0: (160 163 165 218 228 87 128 69 15 53 130 72 129 209 183 80 156 161 56
 70 175 131 139 187 164 104 119 116 48 139 122 152 143 166 157 115 134 94
 77 77 138 93 135 166 162 107 156 140 79 94 162 138 121 166 149 118 103
 113 70 137 115 143 160 148)
1: (5 57 255 183 34 180 217 200 235 46 205 85 117 86 234 80 153 184 69
 214 89 152 64 107 56 106 30 80 181 125 95 108 181 160 123 161 193 159
 185 108 182 98 102 95 200 104 126 146 95 182 112 121 94 123 59 131 43
 99 175 112 108 121 191 146)
2: (0 0 250 0 0 189 219 248 255 104 168 56 77 34 158 75 91 172 182
 231 59 183 88 121 29 141 41 78 235 166 66 125 171 135 140 151 192 123
 209 117 160 81 53 135 161 99 119 157 175 168 125 164 109 156 57 173 66
 97 192 147 117 115 162 140)
3: (0 57 255 250 131 90 198 144 95 0 174 39 137 192 234 64 157 162 41
 165 111 184 84 174 129 99 45 52 87 132 85 112 171 169 144 121 160 115
 110 58 169 71 115 161 189 87 131 160 59 135 131 140 119 159 104 116 56
 99 81 108 95 89 167 153)
4: (255 255 4 199 255 75 45 18 0 195 72 196 152 200 76 173 150 85 129
 44 189 97 172 140 208 140 216 173 46 112 188 148 79 109 124 122 79 126
 70 143 98 163 173 123 79 159 139 121 117 90 149 104 160 98 183 111 194
 157 78 134 137 150 91 108)
5: (172 123 74 142 241 39 73 78 28 121 79 137 138 202 86 134 111 118 132
 78 156 115 177 157 198 126 196 143 61 128 159 127 78 127 168 87 84 106
 79 124 99 144 153 165 85 149 117 113 130 92 140 120 164 136 185 113 183
 143 73 133 135 124 94 123)
6: (246 217 16 205 255 77 59 38 0 150 96 177 148 211 84 176 149 92 107
 50 189 89 173 147 208 128 205 162 50 103 187 125 88 127 131 112 74 127
 72 129 108 164 172 145 90 159 136 104 112 94 143 102 149 117 185 113 193
 145 77 120 146 126 94 130)
7: (0 32 255 177 38 173 233 234 232 47 206 82 101 79 233 74 136 177 75
 231 75 159 55 110 54 106 33 61 194 117 87 112 182 161 119 161 189 164
 179 111 178 102 96 90 177 98 113 131 102 186 99 140 88 127 60 130 51
 92 180 105 101 107 191 150)
8: (250 211 0 191 255 78 67 28 8 151 106 183 155 207 75 189 140 69 113
 52 183 96 168 152 196 139 202 166 60 97 180 125 90 123 130 107 81 114
 65 139 112 154 155 156 102 151 135 109 110 91 150 108 160 129 181 117 187
 147 68 107 154 135 78 142)
9: (189 183 90 177 122 171 88 84 74 112 163 124 167 157 119 170 134 150 89
 71 177 81 161 130 160 101 134 163 62 103 122 120 134 155 112 96 86 142
 94 125 93 153 170 159 145 108 153 100 115 111 126 117 98 152 179 97 165
 114 102 124 153 154 100 169)
10: (89 68 127 95 227 24 124 117 80 111 70 103 111 188 108 79 110 123 146
 124 106 177 158 174 173 122 178 86 99 171 109 142 79 133 188 95 158 67
 113 97 156 114 84 187 111 156 125 143 112 106 177 161 170 128 143 156 124
 124 58 126 124 83 125 109)
11: (0 65 255 226 32 183 211 212 206 30 207 72 139 90 245 75 154 190 56
 214 96 149 57 109 65 98 22 68 171 120 83 113 182 169 110 160 175 159
 172 98 177 106 114 89 183 102 119 143 93 175 105 125 87 118 67 120 45
 103 174 108 102 104 197 145)
12: (222 202 50 120 185 102 53 62 39 189 69 159 145 158 74 160 117 106 170
 55 175 87 188 142 189 132 210 178 80 135 165 140 83 108 133 106 66 114
 87 145 90 149 167 143 78 154 122 121 156 86 145 113 161 125 176 117 190
 156 90 150 136 142 85 106)
13: (207 164 47 174 253 59 65 54 9 142 87 165 149 208 84 162 129 103 118
 58 175 96 179 156 199 134 204 163 56 113 168 128 85 127 142 96 82 119
 70 133 100 155 164 154 85 148 123 108 125 99 139 113 164 126 185 111 188
 140 81 126 135 127 92 128)

(119 93 173 167 219 41 114 98 35 69 84 81 150 206 179 64 156 125 82
 99 123 151 117 202 180 84 141 91 66 146 106 161 111 170 164 109 145 75
 87 87 165 103 116 183 162 130 159 150 73 92 179 128 143 148 142 126 102
 136 54 113 119 112 152 146) -> 0 10 5
(214 199 27 21 90 187 86 135 197 255 99 193 108 37 45 196 97 104 225
 119 131 85 161 66 107 157 183 191 191 133 160 140 98 78 99 143 96 154
 165 190 93 170 147 72 64 163 112 108 204 140 104 115 134 80 129 132 176
 150 189 149 142 151 90 95) -> 12 9 13
(81 115 96 0 0 194 134 195 255 214 132 175 113 26 67 183 86 107 214
 197 83 137 114 62 71 159 127 144 230 126 133 110 127 92 93 147 131 168
 194 178 122 154 110 85 88 148 93 117 198 176 92 132 135 94 97 149 142
 140 203 125 142 107 98 113) -> 2 7 1
(120 170 175 68 40 206 149 174 213 205 108 136 111 22 154 109 134 100 182
 167 89 122 78 105 63 149 93 145 219 151 132 168 163 96 103 177 148 127
 169 169 123 108 98 66 141 120 139 148 166 125 132 114 113 115 62 155 93
 171 178 160 124 160 155 82) -> 2 1 7
(150 145 28 0 19 194 90 190 255 255 108 207 135 26 35 184 92 110 224
 164 82 96 128 48 103 153 172 172 223 128 142 125 99 92 103 151 102 154
 187 200 97 189 148 92 74 177 116 108 198 151 98 121 125 96 127 137 169
 154 211 125 159 135 101 112) -> 12 9 2
(219 182 22 18 92 175 82 139 178 254 92 196 120 35 38 189 98 101 209
 115 127 79 161 65 116 144 180 193 179 135 158 142 105 78 102 137 98 150
 160 188 87 174 146 77 68 160 108 109 197 134 106 109 138 82 139 130 186
 154 184 156 134 156 91 85) -> 12 9 13
(231 205 57 174 91 209 66 68 91 137 167 144 175 140 95 191 142 134 87
 63 176 62 161 117 152 118 129 183 81 91 140 110 128 138 109 101 78 149
 112 143 101 164 165 141 147 99 163 91 115 112 119 111 89 152 188 113 163
 114 127 106 159 161 105 176) -> 9 12 8
(98 131 137 52 71 179 171 180 229 205 120 163 85 34 111 143 97 93 196
 190 84 147 104 85 61 167 113 128 214 124 140 123 136 73 106 160 149 161
 171 163 136 127 99 65 108 134 95 134 178 166 94 140 140 89 73 153 112
 144 197 142 115 115 127 81) -> 2 1 7
(186 119 0 0 17 179 67 203 253 255 89 218 148 24 18 201 93 88 232
 182 72 116 141 60 122 125 180 164 227 124 135 134 85 114 102 136 123 143
 197 202 115 191 113 112 90 168 138 93 202 155 114 136 118 104 128 156 173
 142 195 123 168 136 84 122) -> 12 9 5
(1 13 255 216 153 61 200 164 108 0 159 55 125 202 222 62 154 154 43
 187 99 195 87 176 125 98 64 47 105 126 83 106 168 175 154 118 175 116
 113 69 169 76 95 158 183 91 121 157 61 147 124 153 116 158 98 129 63
 89 88 111 101 93 172 152) -> 3 11 1
